One vector is turned by the same rotation once a step. Each row is the vector after some number of steps, and that number follows the row.
The counts run from 0 to 396.
16, -3, -25, -24, 30, 20, -24, -4, -12, -1, 11, -15, 27, 3, -12, -7, -5, 6, -20, 6, -2, -4, -11, 15, 26, 16, 14, -18, -5, -5, -29, -6, 8, 7, 11, -4, -30, 0, -12, 70, 11, 20, -23, 42, 25
63
9, -14, -21, -10, 27, 25, -22, 0, -12, 17, 6, -6, 11, -27, 5, -9, -16, -19, -23, -37, -3, -3, -6, 20, 19, 26, 16, -19, -25, 4, -28, -2, -2, -3, -1, 0, -31, 25, -5, 61, 35, 7, -19, 11, 22
69
-16, 27, 29, 18, 4, 8, -25, -22, 21, -4, 5, 17, 40, 2, 0, -31, -6, 30, 39, -14, -27, 6, 6, -4, 31, 21, -5, -34, -11, -8, 7, 10, 23, 5, 23, 12, 19, 22, -19, -16, -1, 14, -5, -34, -21
134
-23, 10, 20, 32, 6, -20, 4, -19, 22, -6, 5, -36, 25, -32, -7, 6, 6, -18, -9, 31, 6, -3, -26, -2, 32, 28, 21, 0, 9, -7, -16, -2, 1, -4, 3, 16, 16, -11, 29, 28, -28, 13, -18, 47, -15
7
-19, 20, 40, 6, -3, 34, 2, -4, 31, -10, 6, -8, -4, -24, 18, 9, 5, 2, 0, -2, -19, -19, 10, 1, 33, 31, 5, 16, -54, 19, -9, 11, 35, 14, 9, -23, 23, -18, 8, 32, 4, -24, -29, -2, 5
370
-19, 27, -5, -3, 17, 1, -30, 12, 10, 10, 31, 5, -13, -25, 0, 6, 40, -24, -2, 16, 11, 7, 4, 2, 16, 25, 9, 1, -17, 9, -40, -38, -21, 2, -24, 1, 14, -21, 22, 40, 16, 17, -32, 27, 9
227
5, 31, -10, 3, 30, -26, 7, -25, 39, 8, 27, -51, -4, -33, -12, -11, -10, -16, -21, 22, -11, 12, -27, -1, -9, -1, 14, -36, -3, 13, -12, 53, 5, -10, -8, 5, -4, -3, 7, -6, -19, 12, -4, 10, -5
27
12, -25, 4, 26, 30, 6, -22, 2, -16, 0, -16, 17, 9, -22, -10, -16, -34, 14, -6, -22, -57, 12, -31, 3, 33, 20, 2, -39, 3, -8, -2, -3, -15, -1, 25, -6, -22, 26, -6, 20, -13, 24, -11, -3, -17
294
-2, 8, 18, 30, 5, 14, -31, 8, -1, 10, -1, -8, -12, -6, 12, 0, 27, -49, -17, -6, -1, 8, -24, -6, 15, 22, 13, -38, -17, 19, -43, -28, -18, -23, -32, 6, 3, 31, 35, 15, -5, 12, -18, -9, -8
239
-19, 26, -10, -3, 13, -4, -25, 9, 16, 20, 36, 9, -7, -7, -8, 8, 47, -15, 2, 17, 8, 10, 2, -3, 9, 27, 11, -7, -17, 14, -42, -33, -22, -2, -23, -3, 7, -21, 27, 37, 12, 17, -37, 29, 10
225
-11, 19, -19, 3, 17, -21, -10, -7, 10, 14, -4, 11, 23, -41, -17, -11, -33, 38, -17, -20, -49, 22, 1, -26, 19, -9, -5, -18, 20, -5, -2, 2, 25, 14, 18, 18, -28, 1, 4, 15, 2, 36, -31, 17, 3
306
-16, 13, 20, 59, 16, 10, -23, 20, 1, 1, 17, 15, -9, -31, 5, -19, -1, -14, -4, 5, -30, 4, -41, -2, -9, 12, 5, -49, -12, 16, 9, 12, -29, -2, -27, -17, -21, 16, -17, -16, -17, 1, 21, 7, 12
267
0, 4, 40, 26, 22, -15, -4, -23, 11, -13, -5, -50, -16, -56, 12, -13, -19, -40, -22, 10, 2, -2, -30, 9, 23, 27, 16, -13, -13, -8, 3, 14, 1, -13, -7, 9, 12, 15, 19, 17, -8, 6, 5, 7, -30
15
-15, 24, 27, 18, 5, 10, -25, -25, 27, -2, 8, 18, 42, 5, -4, -28, -6, 32, 38, -11, -28, 7, 7, -7, 31, 20, -2, -34, -9, -4, 1, 9, 28, 5, 25, 11, 17, 16, -14, -19, -5, 12, -9, -33, -23
135
-9, 36, 2, 24, 5, 7, -30, 9, 9, 13, -2, -12, -12, -18, 15, -10, 25, -52, -14, -7, 0, 12, -24, -3, 7, 9, 2, -42, -15, 16, -35, -15, -18, -20, -35, 14, 10, 29, 31, 4, -1, 23, -12, -19, -5
242
-9, 15, -18, 25, 30, 1, -27, 17, 7, -2, 15, 14, 27, -11, -18, -14, -1, 18, 9, 32, -47, 10, -33, 1, 20, -4, 6, -42, 17, -1, -11, 4, -27, 10, 10, -15, -8, -13, -21, -4, -35, 27, 1, 35, 10
279
-6, 42, 10, 32, 19, 7, -41, 11, 14, 1, 27, -2, 2, -37, 11, -3, 12, -14, -19, 23, -8, 16, -9, -34, 4, -3, 25, -32, 7, 17, -42, -14, 13, 3, -36, 7, -4, -9, 11, -24, -33, 8, -2, 8, 10
252
-23, -12, 22, -16, 22, -38, 7, -21, 51, 0, 29, -20, 14, -30, -24, -10, 8, 14, 22, 17, -14, 22, 12, -20, -4, 8, 6, 1, 17, 8, -4, -1, -13, -11, 21, 11, 16, 7, 8, -11, 41, 20, -12, 42, -15
168
-5, 16, 13, 29, 4, 12, -29, 9, 3, 12, 0, -10, -12, -10, 13, -2, 26, -52, -16, -8, -1, 10, -25, -4, 12, 17, 10, -40, -17, 19, -42, -24, -19, -24, -32, 8, 6, 33, 35, 10, -4, 14, -15, -13, -7
240
-3, 22, 14, -8, 17, 14, 11, -21, 11, -39, 44, -14, -32, 8, -18, 12, 33, 10, -20, 17, -17, 1, 16, 7, 7, 22, -40, -4, -14, 24, -14, -6, 3, 1, -22, 6, -13, -14, -3, 53, 23, -4, -15, 11, 16
203
-40, -16, 38, 26, -2, 17, 1, -12, 40, -31, 22, 3, 20, -28, -16, -18, -9, 18, 21, -14, -23, -7, 2, -14, 20, 35, -18, -2, 6, 0, 25, -8, 35, 15, 21, 24, -3, 5, -5, 10, 19, -3, -14, 25, -14
149
-26, 7, 4, 3, 11, 24, -11, -10, 55, -1, 29, 4, 32, -9, -12, -14, 2, 21, 36, -10, -40, 6, 7, -5, 31, 9, -9, -21, 2, 9, -13, 10, 33, 10, 40, 12, 27, -1, -1, -25, -6, 3, -20, -10, -17
140
-22, -4, 24, 37, 11, -17, 6, -20, 24, -4, 8, -36, 18, -46, -5, 9, -2, -26, -13, 22, 3, -7, -25, -1, 26, 36, 27, 0, 4, -4, -19, 4, -5, -6, -2, 16, 14, -7, 29, 26, -21, 5, -13, 42, -15
9
18, -17, 10, 3, 38, 21, 2, -5, 3, -11, 32, -39, -30, -16, -13, -12, -11, -11, -26, 18, -21, -6, -36, 20, 0, 13, 2, -31, -22, 16, 7, 34, 0, -5, 4, -27, -30, 4, -18, 30, -4, -13, 7, 30, 9
41
-2, 43, 5, -8, 0, -10, -25, 0, 2, 20, 24, 3, -20, 37, -11, -12, 52, 2, 7, 26, 1, 17, -9, -3, 8, 17, -15, -26, -26, 11, -14, -26, -9, -10, -15, -12, -5, -5, 20, 38, 13, 28, -40, 11, -4
219
-26, -9, 26, 10, -1, -22, 14, -6, 2, 39, -14, -2, 0, -26, -5, 0, -10, 24, -22, -29, -45, 20, -5, -18, -3, -24, -2, -16, -12, 19, 17, 15, -4, -17, 11, -21, -28, 44, 9, 16, 43, 6, -9, 20, 18
324
-6, 23, 26, 12, 9, 13, -41, 8, -15, -16, 6, -2, -15, -20, 12, -1, 29, -32, -16, 15, 17, -2, -3, -5, 30, 27, 5, -4, -14, 0, -30, -54, -6, 0, -32, 8, 8, -3, 21, 47, 8, 17, -18, 20, -3
232
-20, 21, 50, 21, -22, 31, 7, -1, 24, -13, -13, -16, -1, 13, 15, -8, 11, -7, 4, 3, -11, -20, -18, 0, 27, 33, -10, -2, -51, 13, 15, 6, 35, 4, 9, -19, 12, 7, 14, 39, 5, -11, -30, 2, -4
375
-28, 18, 36, 27, -24, 5, 11, 0, 45, 19, -6, -7, 15, 15, 7, -14, 16, -10, 19, 0, -1, -8, -29, -7, 7, 41, 9, -15, -53, 19, 8, 20, 13, -8, 5, -18, 7, 15, 23, 17, 8, -3, -39, 7, -6
380
5, 20, 50, 2, 1, -4, 0, -34, -2, 16, -22, 0, 15, 7, 10, 16, 3, 30, -5, -8, -36, 0, 18, 2, 27, 9, 19, -15, -46, 17, -20, 25, -10, -20, 6, -36, 17, 29, 1, 27, 14, -6, -8, -31, 4
352
-14, -11, 29, -26, 32, -29, 2, -22, 41, -21, 27, -30, 1, -43, -15, -9, 3, 7, 14, 23, -12, 17, 21, -14, 7, 3, -2, 15, 16, 3, -6, -9, -9, -8, 19, 11, 22, 2, 2, -2, 45, 16, -2, 40, -15
171
-20, -8, 35, 17, 5, 47, -28, 18, -8, 21, 11, -7, 13, -18, 29, -9, 11, -7, -14, -17, -6, -1, 0, -6, 15, -23, 14, -19, -24, 22, -10, -11, 26, -7, -4, -19, -15, 43, -10, 1, 31, -28, 13, 15, 39
97
-36, 32, 18, 17, -3, 5, -26, 1, 7, 33, 10, 13, 57, 4, 14, -16, 22, 19, 21, 2, -3, 8, 1, -4, 6, -20, 20, -32, -14, 10, -8, 12, -7, -7, -6, -15, 5, 35, -24, -16, 25, 3, 18, 11, 38
108
22, -19, 17, 8, 39, 17, -1, -11, 5, -15, 39, -38, -24, -22, -13, -7, -13, -1, -30, 22, -18, -6, -28, 7, 0, 17, 15, -28, -15, 16, 1, 30, 8, -1, 1, -24, -35, -6, -18, 25, -14, -18, 7, 35, 11
39
-10, 31, 7, 29, 23, 32, -32, 23, 13, -19, 28, -15, -14, -41, 14, -1, 13, -28, -25, 25, -22, 3, -17, -14, 14, -16, 4, -28, 6, 19, -32, -12, 12, 7, -27, 1, 4, -7, 4, -18, -30, -3, 8, 15, 16
256
-25, 24, 26, 2, 15, 34, -34, 1, 2, -19, 7, 0, 52, -12, 18, -10, 12, 17, 21, 20, -15, -7, 16, 11, 47, -17, 6, -10, -2, -7, -17, -8, 6, 8, 14, -8, 36, 9, -34, -2, 9, -1, 24, 15, 24
117
13, 13, -4, 0, 22, -6, -3, -10, -7, 4, 14, -24, -11, 7, -17, -32, -8, -1, -13, 11, -9, 1, -41, 23, -10, 19, -7, -44, -27, 1, 26, 37, -14, -6, -3, -19, -41, 15, -25, 47, 13, 18, 0, 23, 12
47
10, -20, -21, -10, 26, 26, -20, -1, -10, 15, 8, -4, 17, -23, -2, -5, -15, -14, -22, -32, -4, -5, -8, 19, 20, 28, 18, -20, -20, 4, -32, -2, -4, -1, -1, 0, -32, 20, -6, 64, 29, 7, -20, 18, 24
68
-21, 33, 14, 14, 5, -23, -5, -9, 23, 8, 3, -41, 14, -22, 0, -9, 17, -16, 3, 44, -1, 6, -28, 3, 42, 9, 5, 0, 0, -13, -7, -4, 7, -1, 16, 5, 33, -16, 32, 16, -25, 24, -25, 38, -24
3
-18, 41, 32, -1, -1, -15, -12, 6, 44, 0, -1, -22, 23, -11, 18, -26, 9, -7, 23, 42, 21, 2, -19, -19, 18, 20, 20, 9, -30, -5, 3, 1, 25, 6, 9, -8, 24, -12, 11, 2, 10, 20, -31, 33, -11
389
-11, 19, 14, 46, 25, 7, -30, 23, 1, 8, 17, 13, -16, -35, 6, -28, -3, -12, 2, 7, -33, 9, -40, 2, -5, 3, 3, -50, -16, 11, 14, 14, -33, 0, -18, -24, -13, 12, -21, -22, -12, 7, 21, -1, 6
269
-34, 30, 16, 10, 5, 6, -32, 2, 14, 34, 17, 15, 55, -9, 15, -13, 21, 21, 26, 5, -7, 7, 11, -2, 11, -19, 26, -25, -15, 9, -15, 11, -11, -3, 0, -17, 14, 22, -26, -22, 22, -1, 17, 11, 35
110
-1, -6, 1, 25, 34, 10, -27, 8, -19, -27, -11, 16, 10, -47, -5, -19, -33, 6, -5, -7, -47, -2, -23, 16, 38, 19, -8, -20, 8, -19, 9, -10, -21, 17, 11, 2, -13, 2, -26, 33, -6, 27, 4, 17, -3
289
-6, -5, -5, 22, 36, 11, -26, 12, -13, -27, -7, 14, 8, -52, -6, -17, -32, 3, -3, -4, -46, -2, -21, 19, 37, 17, -9, -18, 9, -18, 7, -9, -23, 18, 10, 3, -8, -3, -27, 32, -6, 25, 7, 21, 0
288
-21, -3, 34, 18, 4, 45, -30, 13, -10, 16, 15, -1, 21, -22, 26, -5, 6, 2, -20, -16, -1, -2, 7, -16, 12, -15, 19, -14, -17, 19, -14, -14, 33, -1, -10, -11, -24, 36, -11, 9, 30, -26, 8, 23, 41
95
-22, -5, 35, 14, 4, 48, -27, 20, -7, 20, 10, -9, 10, -16, 29, -12, 13, -13, -11, -18, -8, 0, -5, -3, 16, -27, 8, -23, -25, 22, -6, -8, 22, -9, -2, -22, -9, 46, -11, 0, 35, -23, 16, 11, 36
98
1, 18, 57, 7, -1, -5, 0, -37, -13, 5, -26, 1, 19, 2, 10, 15, -1, 32, -10, -8, -30, -4, 20, 0, 28, 11, 18, -10, -41, 11, -12, 18, -11, -16, 0, -32, 9, 31, -5, 37, 21, -4, 0, -20, 9
350
17, -9, -26, -18, 28, 23, -22, -4, -12, 0, 10, -12, 28, 1, -12, -4, -7, 3, -22, -1, -3, -4, -11, 14, 26, 21, 14, -19, -4, -2, -31, -6, 5, 5, 7, -1, -33, 5, -11, 70, 12, 16, -24, 42, 27
64
-32, -37, 51, 27, 4, 13, 1, -9, 37, -16, 22, 2, 4, -29, -13, -21, -8, 12, 23, -20, -24, -1, -3, -16, 14, 37, -8, -5, -2, 7, 26, -10, 27, 4, 27, 10, -3, 17, 2, -2, 24, -11, -13, 20, -25
152
-26, 14, 28, 11, -5, 38, -23, 17, -7, 19, -1, -13, 17, 3, 30, -21, 18, -12, -3, -10, -9, 1, -11, 7, 14, -36, -7, -32, -24, 14, 5, 1, 12, -13, -1, -18, -1, 55, -16, -1, 38, -10, 20, 4, 34
101
-33, 28, 15, 5, 13, 10, -34, 6, 15, 29, 19, 14, 53, -17, 18, -12, 19, 18, 28, 7, -8, 7, 13, 1, 15, -21, 25, -21, -14, 8, -17, 9, -11, 0, 4, -19, 21, 17, -28, -24, 23, -2, 20, 11, 35
111
-11, -18, 6, -6, 24, 11, -5, 8, 5, 6, 2, -12, -13, -57, -3, 2, -29, 20, -33, -20, -57, 14, 4, -19, 29, -26, -10, 2, 8, 9, -2, -9, 34, 10, 30, -3, -20, 9, 7, 19, 16, 4, -20, 28, 9
313
-31, 0, 22, 28, 7, 34, -12, -12, 21, -11, 3, 12, 38, -19, 9, -11, -2, -2, 29, -30, -30, -12, 4, 27, 34, 23, -5, -25, -20, 3, -7, 15, -16, -2, 13, 6, 30, 33, -23, -2, 17, -7, 17, -28, 2
127
2, 6, 31, 6, 15, 4, -10, -9, -1, 9, 40, 10, -50, 6, -9, -2, 34, 1, -2, -3, -9, 8, 3, 3, -3, 43, -11, -14, -48, 26, -1, -13, -16, -12, -24, -22, -18, 2, 8, 40, 31, -8, -22, -8, -3
211
7, 20, -19, -17, 10, 17, -33, 2, 5, 49, 9, -11, 28, 6, 8, -14, 1, 3, -19, -23, -5, 20, -2, -17, 11, -18, 20, -38, -15, 17, -39, -1, 38, -10, 2, 2, -29, 32, 11, 11, 18, 14, -32, -2, 24
81
-21, 15, 38, -5, 5, 1, 13, -22, -8, -12, -23, -14, 16, -29, 11, 23, 4, 16, -21, -3, -33, -11, 24, 16, 31, -10, -1, 12, -23, 6, -10, 15, -23, -7, 0, -24, 21, 19, -11, 50, 40, -4, 11, 12, 31
344
-28, 29, 20, -3, 19, 27, -38, 5, 7, -2, 14, 3, 48, -22, 21, -12, 14, 16, 25, 19, -14, -2, 17, 11, 39, -24, 11, -8, -8, -2, -19, -3, 1, 7, 12, -14, 36, 6, -33, -13, 18, -1, 23, 13, 27
115
-32, 29, 25, 13, -13, -8, 5, 6, 54, 30, 1, -10, 11, -6, 13, -19, 14, -16, 27, 4, 5, 0, -25, -6, 1, 33, 14, -8, -55, 15, 8, 22, 7, -4, 7, -18, 19, 3, 22, 5, 18, 4, -39, 7, -10
383
6, 22, 6, -24, 29, 11, 9, -23, 23, -29, 52, -23, -35, 2, -19, 13, 33, 13, -16, 22, -26, 9, 25, 3, 8, 9, -32, -2, -11, 28, -29, 1, 4, -4, -11, 1, 0, -17, 1, 32, 20, -5, -17, 3, 12
200
14, 24, 13, 6, 34, -9, -5, -23, 12, -26, 35, -38, -5, -35, -14, -12, -20, 9, -31, 37, -5, -3, -17, -8, -2, 10, 13, -20, -1, 3, 4, 33, 24, 12, -13, 0, -29, -21, -20, 23, -19, 1, 7, 38, 9
34
-11, -2, -12, 20, 37, 12, -23, 14, -9, -25, -1, 14, 8, -56, -4, -14, -27, 2, -1, -2, -47, -2, -22, 21, 36, 15, -9, -17, 9, -17, 3, -6, -29, 20, 11, -1, -4, -8, -27, 28, -6, 25, 8, 25, 3
287
-2, 38, -2, 24, 26, -2, -36, 20, -4, 0, 8, 9, 5, -7, -4, -34, 0, 10, 12, 36, -40, 14, -38, 2, 14, -14, -7, -48, 4, -6, 11, 5, -19, 8, 3, -20, -4, -3, -26, -15, -26, 32, 10, 16, 1
275
-23, 22, 16, 23, 4, -21, 1, -14, 22, -2, 1, -40, 22, -23, -4, 0, 12, -17, -4, 39, 4, 0, -27, 1, 37, 17, 12, 0, 7, -12, -11, -3, 7, 0, 9, 13, 25, -15, 31, 25, -28, 21, -22, 46, -17
5
-14, 26, 35, 3, 2, -8, -12, 4, 42, -8, 0, -26, 31, -5, 16, -18, 8, -5, 20, 48, 20, 0, -20, -23, 21, 25, 27, 9, -22, -3, -9, -8, 25, 4, 10, -6, 18, -12, 13, 5, 0, 14, -30, 44, -11
391
-19, 37, -27, -19, 9, 26, -24, 12, 15, 30, 17, -16, 25, -23, 15, -10, 7, -7, -23, -19, -2, 10, 9, -9, 13, -33, 2, -16, -7, 14, -30, 0, 42, 6, -3, 12, -13, 16, 2, 15, 32, 8, -19, 15, 44
86
-21, 60, 18, 0, -12, 2, 8, -27, 31, -3, 1, 2, 35, 2, 1, 16, 10, 33, -1, 6, -21, -9, 22, -8, 25, 19, 6, 1, -33, 14, -21, 25, 27, 11, -2, -8, 20, -20, 3, 36, -3, -1, -32, -5, 20
363
20, 20, -3, -17, 14, 13, -39, -4, -23, 25, -11, -7, 9, -5, 17, -30, -15, -7, -21, -33, 4, 11, -7, 1, 19, 5, 8, -33, -28, -4, -10, -8, 28, -7, -5, 5, -32, 39, -3, 41, 34, 23, -21, -13, 9
75
